In the rows, 100 means zero.
Rotation paths and how fast each direction turns (degrees per step)
Each turn is a multiple of 5 degrees from 10 to 175, or 0.
Each row of a path follows its step; steps can be skipped.
path 1
step 0: 115,72,78,114,115,113,105,100,107,114,94,132,95,88,108,80,121,128,117,95,84,80,110,77,98,103,86,105,92,139,95,112,82,83,126,121,100,96,91
step 1: 91,91,88,104,118,88,98,78,74,121,110,122,99,100,108,83,95,103,76,88,105,82,96,61,91,120,130,106,106,121,89,87,86,86,102,110,136,108,79
step 2: 84,81,70,104,123,95,101,63,85,101,104,129,88,118,90,94,111,108,96,137,89,100,98,93,116,112,89,80,121,108,109,98,114,106,104,129,104,100,69
step 3: 86,79,94,98,91,80,88,88,100,102,85,112,102,119,104,114,126,88,91,126,98,67,83,88,80,94,107,120,121,116,107,136,122,100,88,105,134,109,83
step 4: 85,75,105,114,106,111,94,61,119,103,97,75,109,114,102,91,105,113,98,120,99,88,84,91,93,70,94,74,117,80,73,108,98,116,99,117,131,124,92
step 5: 126,92,119,112,95,117,89,108,85,112,107,86,99,106,107,94,123,121,102,147,107,108,70,86,75,71,95,90,121,116,91,115,106,99,108,93,108,83,77
step 6: 81,93,132,129,87,119,85,95,114,118,125,99,110,102,109,81,130,116,125,108,89,78,107,77,75,89,98,99,93,99,107,71,106,83,109,106,118,92,93
step 7: 99,114,93,115,111,126,72,89,80,145,98,112,94,86,97,58,100,127,114,120,119,102,113,97,78,101,95,103,107,95,102,105,96,69,92,98,103,117,85
step 8: 115,81,81,107,97,122,98,104,104,118,105,128,87,107,123,95,95,97,133,126,99,82,105,71,99,114,92,91,90,125,109,92,85,71,74,133,109,104,102
step 9: 98,100,77,111,111,112,89,71,66,100,97,139,102,99,109,97,88,101,116,87,85,95,93,69,76,109,93,109,95,102,106,108,82,115,95,100,143,117,92
Directions:
97,100,88,100,109,100,109,92,91,98,92,103,93,95,107,107,101,100,103,99,99,96,106,92,104,111,100,105,99,99,94,98,100,94,96,96,100,93,105 -> 45
105,108,103,96,102,103,101,95,90,102,97,89,102,104,101,99,103,108,97,97,103,99,91,104,104,105,108,99,95,99,93,98,102,95,94,117,95,109,100 -> 120
path 2
step 0: 84,104,105,130,99,110,102,104,94,132,117,97,83,119,69,81,116,84,104,93,101,113,95,138,95,103,107,96,99,128,120,71,99,81,134,77,113,100,92
step 1: 131,120,80,115,59,122,120,107,80,80,113,108,103,102,108,98,118,95,68,82,114,89,124,91,76,116,100,105,101,103,125,88,111,105,101,115,94,120,84
step 2: 68,123,93,122,106,96,138,85,90,93,80,94,97,81,87,99,101,82,111,81,103,86,119,109,109,96,89,117,108,132,98,138,84,109,96,77,77,114,86
step 3: 93,72,124,102,97,123,113,97,103,102,73,113,59,93,110,88,112,99,69,126,97,108,105,124,79,76,97,82,108,107,121,99,125,108,112,84,73,115,98
step 4: 110,109,94,106,120,97,86,92,72,132,105,125,86,101,105,130,123,89,81,82,120,93,105,112,71,109,73,101,104,124,84,92,100,119,87,113,90,80,72
step 5: 96,125,121,98,87,101,129,116,117,103,110,111,87,70,133,93,77,110,108,63,105,96,104,117,103,109,95,71,107,123,94,77,99,113,83,63,105,106,95
step 6: 74,70,85,86,96,132,100,62,98,110,79,114,103,88,101,110,84,107,73,68,120,98,103,87,103,101,97,84,66,114,119,116,124,101,113,94,107,102,99
step 7: 105,74,77,71,120,107,87,105,94,96,105,106,113,90,88,117,103,87,106,109,113,119,105,96,90,113,75,82,124,131,93,83,86,85,87,71,75,138,84
step 8: 96,107,83,96,115,108,100,105,116,98,111,127,132,97,117,105,109,109,87,102,95,86,79,106,120,70,124,101,122,139,116,82,128,134,102,82,103,85,89
step 9: 63,86,108,91,96,98,110,131,83,100,111,98,116,88,107,111,116,94,105,89,107,132,92,97,85,140,99,86,98,117,119,115,112,101,139,99,125,86,76
Directions:
107,102,98,100,92,105,95,90,93,101,105,101,101,103,95,100,91,99,103,94,103,102,97,99,102,100,104,99,86,103,105,91,95,92,92,89,106,105,105 -> 60
path 3
step 0: 61,132,80,98,106,77,107,97,78,80,110,102,114,107,104,99,93,96,107,102,110,89,103,103,101,74,108,69,108,107,100,117,53,78,87,118,119,114,116
step 1: 80,84,101,121,109,145,118,111,86,82,110,88,103,111,112,102,94,127,108,111,93,105,116,99,106,72,97,102,96,118,112,137,81,135,104,96,78,114,111
step 2: 103,69,90,118,102,115,104,77,143,84,97,111,89,91,81,74,66,103,95,74,94,99,117,125,101,78,121,73,92,95,122,102,82,96,99,104,103,84,92
step 3: 59,82,82,108,113,94,89,96,101,101,121,96,115,85,135,92,100,89,118,110,83,118,102,97,53,80,113,87,101,110,106,94,97,75,117,100,125,101,77
step 4: 89,90,80,101,104,122,92,112,111,99,137,95,129,129,88,85,127,89,80,100,105,83,70,103,97,76,117,113,94,121,106,105,70,118,100,119,83,115,85
step 5: 105,84,98,89,107,107,118,53,115,98,95,116,119,114,118,107,92,130,111,69,85,96,104,107,127,87,117,97,126,110,103,103,88,100,98,105,93,135,67
step 6: 75,75,124,85,106,99,97,82,112,74,100,132,105,98,126,86,105,90,108,104,64,99,89,107,71,84,74,89,97,72,106,98,87,122,87,129,121,106,106
step 7: 78,133,95,80,73,122,112,104,92,82,110,73,124,109,121,69,86,91,86,96,90,101,87,118,116,77,97,86,86,126,115,87,77,89,101,117,118,104,111
step 8: 73,102,82,109,97,133,104,85,112,81,113,54,104,94,106,117,100,126,117,97,89,95,109,93,110,109,120,66,124,86,97,110,83,128,100,115,79,114,97
step 9: 115,76,113,97,90,93,92,84,128,89,104,107,77,98,116,75,101,90,129,99,84,99,103,116,100,76,138,92,110,100,100,124,64,124,124,95,116,89,118
Directions:
106,102,97,94,95,103,100,106,112,100,100,104,114,94,100,93,96,101,85,97,107,101,98,110,109,100,98,98,99,103,102,105,102,99,103,92,96,97,101 -> 135
102,102,109,98,106,96,111,98,98,97,106,87,104,102,96,102,102,109,102,97,106,93,95,106,94,108,101,100,92,104,96,108,95,99,106,99,90,103,98 -> 100
104,102,97,93,110,103,100,91,89,103,105,100,97,100,101,88,96,100,89,99,97,106,99,93,99,97,104,92,102,100,89,106,101,105,101,104,97,92,96 -> 0
99,102,103,95,99,97,104,98,92,106,102,97,100,101,115,101,94,103,105,98,100,105,110,104,110,97,105,105,100,110,98,99,106,93,107,92,107,105,97 -> 160
108,90,104,102,106,98,109,98,107,99,88,101,98,101,100,104,89,102,103,99,94,96,93,104,101,92,96,105,99,100,96,107,107,107,101,101,109,92,98 -> 95
